Each path is a new rotation, seen through one point. The rows after it are directions, each followed by how far the rotation turns it, in degrees per step (0 if it stays put).
Each turn is a multiple of 5 degrees from 10 to 175, or 0.
Each row of a path follows its step; steps can be skipped.
Rotation 1:
step 8: [-14 -16   6 -27  45  45  10 -33   5  21 -43  -4  -8 -29  17 -22 -19 -25
  -8  36  20  17 -17   0 -20 -44 -45  31  22  54   8  51  32 -13   3  -1
  -4  -2 -29  22 -31 -35  12  14  26]
step 16: [-30  36  31 -37  18  41   9  -5  44  69 -46 -34   9 -39 -20 -42 -36  15
  11 -33  18  13 -30  23  -2  -9  -5  19   5 -47  -9  -3  24  -2   0  14
  -5 -15  20  -1  -5  -8   6  31 -16]
step 21: [-71  62  20  17 -15  16  22 -40  23 -17  15  -6 -12 -12 -21 -13  -7  26
  31 -10  59  29  20   5  36 -12 -21 -13  41  -6  23  26  -8   1 -10  14
 -37 -32  32  -4   8  -3 -30  20  -2]
step 23: [-24 -21 -16 -21  26  32  12  11  -3  -1  12 -41 -39 -28   0 -29 -17  49
 -14 -17 -39  17 -17  16  14  -9  -4 -18  35   0  13   9 -20  15   2  -7
  36  49 -34 -18  73 -43 -28  11 -15]
step 24: [-32 -20 -25 -67  55  26  20 -27  -2  16 -16 -34  30 -30   7  21 -11  15
 -48  10 -24 -13 -25   3  -4  -5   0  13  59  13  15 -20  35  -5  -7  24
  35  -9 -26  27 -10  29  21   9 -24]
step 27: [ 27  15  33  29 -35  16  11   0   3 -16  21 -31 -26 -51   2 -37 -41   7
   6 -17  20  -5  28  33   4 -38   3  11  34 -34 -49 -41 -12   6 -15 -17
  17 -47  -6 -15  26 -21  10  49  -8]
step 30: [-69  -4 -12  -5   1 -11  32 -19  -3 -28   6 -18  16  39  62 -10   0 -23
 -16  11  15  35 -65  25  40 -25 -15 -19  48  20  13  34   4  10  22  -5
  12   0 -10 -19 -32 -11  16  -1  11]
step 33: [-20  45  22 -46   4  51   3 -29   3  33 -10   6  12 -64  -9   1 -52  75
   0 -11  53  -1   2 -26   2  -4 -10  15  29   3 -25   4 -15   1  -7  10
   1  -3  -3   4  24  -7 -33   1  21]
Speeds:
[-13   7   4   5 -11  -2  -6  11   3   0  -1  -2   1   6   4  -2 -11  15
   2  20   4   1 -14 -12  -7  -5   5   2 -10 -12  16  -1  21   7  -1   5
  -1  -1 -14   8  -6  10  -9   3  -7] -> 80
[ -5 -13  -3  -6   7  -5  -5 -15  -8 -11  -2   6  -2  -5  -7  10  -1   5
 -15  12  10 -16   5   7  -5  -2 -14   6 -18  -2  -1 -10   6  -4  -9   0
   1 -19  -5 -13  -2 -12  -2  -5  -4] -> 155
[ -4   0  -1 -13   5   9  -5  20  -9   0   3 -14  17 -11   1  -3  -1   6
  -3 -10 -14   4  15   8 -18  -2   0  -5  -6  -1  15 -14  -6  -5 -11 -13
   1  -6  -2   4   1   7  -2  -2   9] -> 85
[  0  -6  -4   4   0  -6 -12   3 -11   3  18  -8 -15 -15  -6  -1  -6   1
  -3  -1  -8  -3  -2 -12  10  -8   6  -7  -3  -1   4 -12 -14   3  14   0
 -10   6  -9  -8 -15  -4  16   9 -10] -> 85
[ -1 -11   9  -9   8   5   3   1   3  -9  -8   3  18   8   6   1  -5   0
   1 -13  -5 -21  -4   6   3  -5   6   5   2  -1   2   4  10  13  17 -12
 -18   2   5   0  -9   5   6  -7 -17] -> 175
[  2   2  19  16  -6   6  -2   7   8   9   2  -8   5  -4  -6   4 -10   5
   5 -16   2  -9   6  -5   4  14 -11 -10  -7  -3  -3  14  -3  -7   8   8
   0 -24  -3 -14   3   5  -3   6  -2] -> 65
[ 13  -3 -11  14   7   7  -3  -1  13  -8  10   3  11   0   5   0  -5  18
  -8  -2   3   7  11   2  -3  -9   2  -4  -2   7  -9   0   1   9  -4   7
 -20   4  -2   8   3 -16 -16  17   0] -> 175
[-10   3  -9   9  -4  -7  10  -6 -10   0  10  -3   4  -7  -4  18   0  10
   3   0  -1  -3  -1  12 -11   6  19   4  27  -6  -6   4   1  12 -10   4
  -3 -12   0 -12  -6   8   1   1   1] -> 125
Rotation 2:
step 1: [ 18   6  38 -73  41 -17 -17   3 -24 -26   7   4  30  -4  -5 -34 -19  16
  22 -49  17   5  10  34 -44   2  12  37  23  42  13 -23  -2 -36  21 -39
 -12  33 -22  24 -30 -44  -3  -4  12]
step 10: [ 27 -17  16 -12   5   4 -26   0 -35 -12  38   1  87 -64 -32 -37  14  12
 -17  25 -29 -26  11  19 -16   3  32   1 -43 -18  -9  -4  39 -14 -20  -8
   2  17 -20 -26 -25   1 -30 -20  24]
step 13: [ 23  40  19  25  29 -17  20 -11 -25 -26  24 -17   5   2 -45   6 -13  55
  -2  36 -10  -4  -1  -1 -16  35  17   4   4 -57  32  -6  13 -37  28 -26
 -53  22 -23 -18 -52  38  29  -4  -8]
step 18: [ 63  -2  34 -37  29  17  16 -38   5 -34  17  -5  63  26 -12  10  29  50
  21 -12 -36  -2 -36   5  -3 -12   2 -15   9 -30  31  -3  11 -49 -37  21
 -39  22   4  20 -12  -4  16  -8  12]
step 22: [ 55 -26  14 -28  35 -22 -11 -19 -16 -13  72  23  52  29   9   6  15   8
 -13 -37  28  19  12  -1 -25  15  38   7  39  34   4   5  -3 -40   9  -3
 -17  30   6  10  -6   5  45  18 -36]
step 24: [ 11 -15   0   8  14  -8 -42  -9 -37   8  45   6  29 -17  -3 -60 -11  -5
 -30  43  -1  37   4  32 -44  -9  35  15 -41  -1   4 -14  42   0 -28 -33
   6  10 -42 -12 -25  -6 -54  29 -28]
step 28: [ 23  -7  27  14   3  52 -13  29  -6  -5  12  -9  49 -21 -44 -37  -5 -22
  -4  15   0 -21  15  28 -42  13 -11   4 -10  -5  23 -19  18 -19 -35   9
 -18 -23 -10 -27 -23 -72 -65 -15 -17]
step 35: [ 46   1 -19   1 -20  23  37  19  -4  -3  58  64  11  28 -27 -19 -11 -12
  11   5 -25  19  30  -7   9  16  20  -9 -32 -26  -4   0  25 -69 -28 -18
 -42 -23 -29  14  14  17  39  21  -3]
Speeds:
[  8   0   3   4   9 -11  -2  -9 -13  -6  -8  -3   4  -4  12  19   3  13
  17   7  -1  -2 -11  -3   0  -3   0 -10  -5   9  10  -9 -14  12  11   5
  -8   2 -12   2 -12  -2   9  10  -9] -> 155
[  7   3 -10   3  -7 -15  -2   5  12  -2  12   2  -4  17 -12   9   4   3
  -5  -3 -13  -3   1 -14   6  12   2   0  11  -5   2  -1  -8 -14   2   8
   2 -13   5   3 -12  14  12  -4 -17] -> 80
[ -5   9   0   4  -4   7 -12 -10  -1  -4   4  -1   7 -15  -8   1  17 -26
 -14   8   9   3   1   2  10  11  -9  -9   7   3   4   7   0   9   6   7
  -3   2 -10 -13 -16   3   0  -4  -3] -> 20
[ -3  -6  -6   1   1  -5   3 -20  -1  -2  -5 -10   7  -4  -5   5   0   6
   5  15 -13   9  -4  -5   6 -14  -6  -6  -2 -23  -8   8  14  -3   3  -7
   3   8   6   7 -10   9 -15 -13  -3] -> 135
[ -1  15  -6  -6   7   3   6   3  -8  11 -11   7  -8 -17  -7  -1  -7  -7
   2   8 -17   5  -7  -8   4   9   6   2   3  -2 -17  -5   9   6   7  -3
  -9  -5  14  -2  -1  -8  22   7   5] -> 175
[ 11  -6  10  -8   4  -7   9  -9 -16  12  -3   2 -20  15   2  -5  -4  -6
 -19  -3  -4  -2   1  -2   5  -5   8 -11  -5 -11   6   9   9   4  -3  -2
  10   0 -14 -13  -6   4   5  13   2] -> 135
